In the rows, 128 means zero.
Each row of D is roughly a mix of the hidden directions of one of a few groups.
D (108 x 10):
[[ 96  86  88 159 128 132 105 153 148 146]
 [102  83 132 105  88 135 155 122 114  91]
 [101 169 125 105 152 173 142 114 155 104]
 [123 113 123 164 121 143 151 164 187 140]
 [105  99 126 136  64  92 112 133 123 138]
 [138 161 133 106 186 145 109  88 126 130]
 [143 159 148  87 174 162 131 118 117 106]
 [121  98 162 178  87 151 127 149 136 126]
 [102 128 116 101 139  72 130  92 120 160]
 [ 82  82 144 127  77 126 129 137 134 125]
 [122 115  87 150 111 101 146 160 173 151]
 [133 119 120 174 137 152 148 161 180 138]
 [103 129  81  89 147  99 141 106 141  99]
 [ 94 134 140  71 127 161 137 147 154 106]
 [100 153 130  82 129 161 141 132 151  85]
 [169 155 163 160 153 164 126 129 144 150]
 [127 165 165 156  96 170 119 128 158 125]
 [119 139 105  50 141 123 129 129 121 116]
 [146 133  85 162 130 109 142 159 171 151]
 [149 106 152 140 152  66 146 122 106 150]
 [110 112 125 124  70 171 106 134 103 110]
 [113 127 116  75 106  92 106 105  91 122]
 [ 80 151 119  86 153  87 137 134 121 137]
 [100 118  83 109 131  91 130 120 115  79]
 [133 156 112 124 170 117 166 142 180 128]
 [108  79 100 121  83 114 128 162 113 132]
 [129  91 158 178 113  97 125 112  94 129]
 [139 177 122 127 186 121 137 118 157 146]
 [121 138  86 132 133 161 125 147 183 158]
 [133  98 114 148  70  97 110 101 109 121]
 [137 143  91 143 181 135 113 110 167 149]
 [ 74  87 103 142 131 128 132 140 162 150]
 [ 91 141 181  95 122 120 124 127  86 125]
 [ 86  94 162 156  88 132 111 129 140 146]
 [ 99 146 113  89 119 156 116 133 168 169]
 [162 159 134 171 159 126 151  96 150 147]
 [164 116 142 180 153 116 128 112 125 172]
 [123 124 173 107 132 111 146 113  83  84]
 [122 130 131 194 163 126 132  97 146 146]
 [118 100 102 176  97 104 110 160 124 152]
 [124 114 174 102 103 142 116 115  79 101]
 [129 122 122 193 140 103 133 116 155 165]
 [100  71 113 142  97 150 121 133 162 114]
 [102 119 149 163 103 121 110 135 175 168]
 [127 102 139 188  80 114 119 130 132 144]
 [133 157  67 102 147 120 128 148 154 108]
 [144 115  75 141 100  91 156 156 140 128]
 [104 115  83 142 130  65 130 120 129 146]
 [167 166 122  93 155  85 132 123 109 123]
 [166 150 122 139 181  97 112 101 112 143]
 [137 139 157  68 132 101 121 120  88 116]
 [108 138 139  64 129 113 125 108  87 114]
 [149 190 135 121 168 117 116 113 140 153]
 [118 133 116  59 155 141 129 127 106  98]
 [151 168 151  99 175 162 141 131 132 114]
 [171 168 109  90 157 122 128 126 100 109]
 [129 119  90  88 169  88 133 119 103 118]
 [170 168 164 161 153 143 112 110 120 127]
 [148 124 154 125 115  95 108 106  67 112]
 [117  70 151 151  86 119 119 141 103 128]
 [126 165 160  83 154 124 121 109  86 127]
 [ 82 124 174 160 116 114 136  91 136 143]
 [149 132  82 145 135 125 137 167 179 141]
 [128 133 102 160 160 130 149 141 186 150]
 [120 113 101  89 122 116 110 144  69 106]
 [ 85  97 140 154 105 111  93 105 113 156]
 [147 141 173 188 107 142 109 125 114 130]
 [ 94 127 137 162  73 135 130 125 166 145]
 [126 111 132 172 153  97 167 143 169 137]
 [128  67 140 128 138 126 141 110  86  97]
 [130 122  85 159 112  89 133 137 167 159]
 [134 149 186 164 141 153 141 108 152 143]
 [112  84 161 165 131 141 154 125 105  92]
 [153 164 120 102 118 120  76 107  92 123]
 [154 140 144  92 120  80 107 117  84 134]
 [ 89 139 161 156  93 142 137 138 162 160]
 [126 147 166  85 124 159 120 132  97  89]
 [147 151 135  74 178 135 131 107 115 112]
 [122  84 164 141 140 111 170 144 115  92]
 [ 85 118 137  90 105 165 148 152 145 103]
 [193 118 123 149 140 123 103 139  94 147]
 [138 159  80 143 123 134 115 135 173 166]
 [113 100 114 175  91 109 127 152 159 153]
 [113  85 133 143  73 142 116 130  99 154]
 [132 108 147 159 140  70 136 119 133 171]
 [118 126 124 150 118 174 148 170 176 128]
 [130 123 131 143  90 112 160 127 193 137]
 [ 99 158 115  93 121 141 130 127 136  66]
 [132 169 117  67 105 115 134 150 147 115]
 [150 115 118 188 109 137 123 153 151 163]
 [187 162 137 137 145 148 160 141 128 103]
 [106 131 113 159  97 131 134 154 190 128]
 [136 131 136  91  86 115  91 119  80 138]
 [119 122 154 145 136 158 119  90  76  97]
 [131 150 121 144 149 156 147 144 189 159]
 [160 149 100  75 159 130 126 131 143 160]
 [138 104 155 182  98 141 125 132 136 171]
 [109 140 125 162 152  97 142 129 158 183]
 [146 132  67 107 138 116 135 176 139 120]
 [ 99 164 139  73 133 145 132 125 130  88]
 [124 136 104 137 155 128 153 152 194 147]
 [110 124 110 165 122 138 162 150 186 136]
 [107  93 174 113 119 134 141 131  96  84]
 [139 150 169 111 162 161 125  97  94 109]
 [143 149 118 155 120 113  77  92 110 164]
 [155  68 133 111 156 119 117 153  96 137]
 [125 116 116 181 139 143 152 130 182 145]
 [114 138 136  70 168 107 133 109  96 113]]

Here is one row of each group, with its name. Which group are the others in?
[ 58 148 158 128 137 114 151 127 143 132] | A
[160 146 118 126 192  95 141 121 138 147] | V
[116 102 162 185  91 140 116 136 139 143] | T

[ 90  95  97 108 103 107 147 127 172 130] | T
[140 138 104 197 155 138 144 113 147 134] | V
[176 133 113  85 155 112 112 100 101 138] | A
[ 91 122  73 131 118  91 139 120 163 127] | A
[ 87  89  96 112 123  85 145 126 131 152] | A
[144 149  81 142 158 148 121 144 178 141] | V
[110 108 111 101  97 103  97 148  77 123] | T
[104 111  82  77 147 128 129 159 115 112] | T
[118  92  85 112  83  96 140 140 120 111] | T
[134 148 129  78 124 156  91 117  90 105] | V
[157 123 110  84 142  99 168 165 130 140] | V
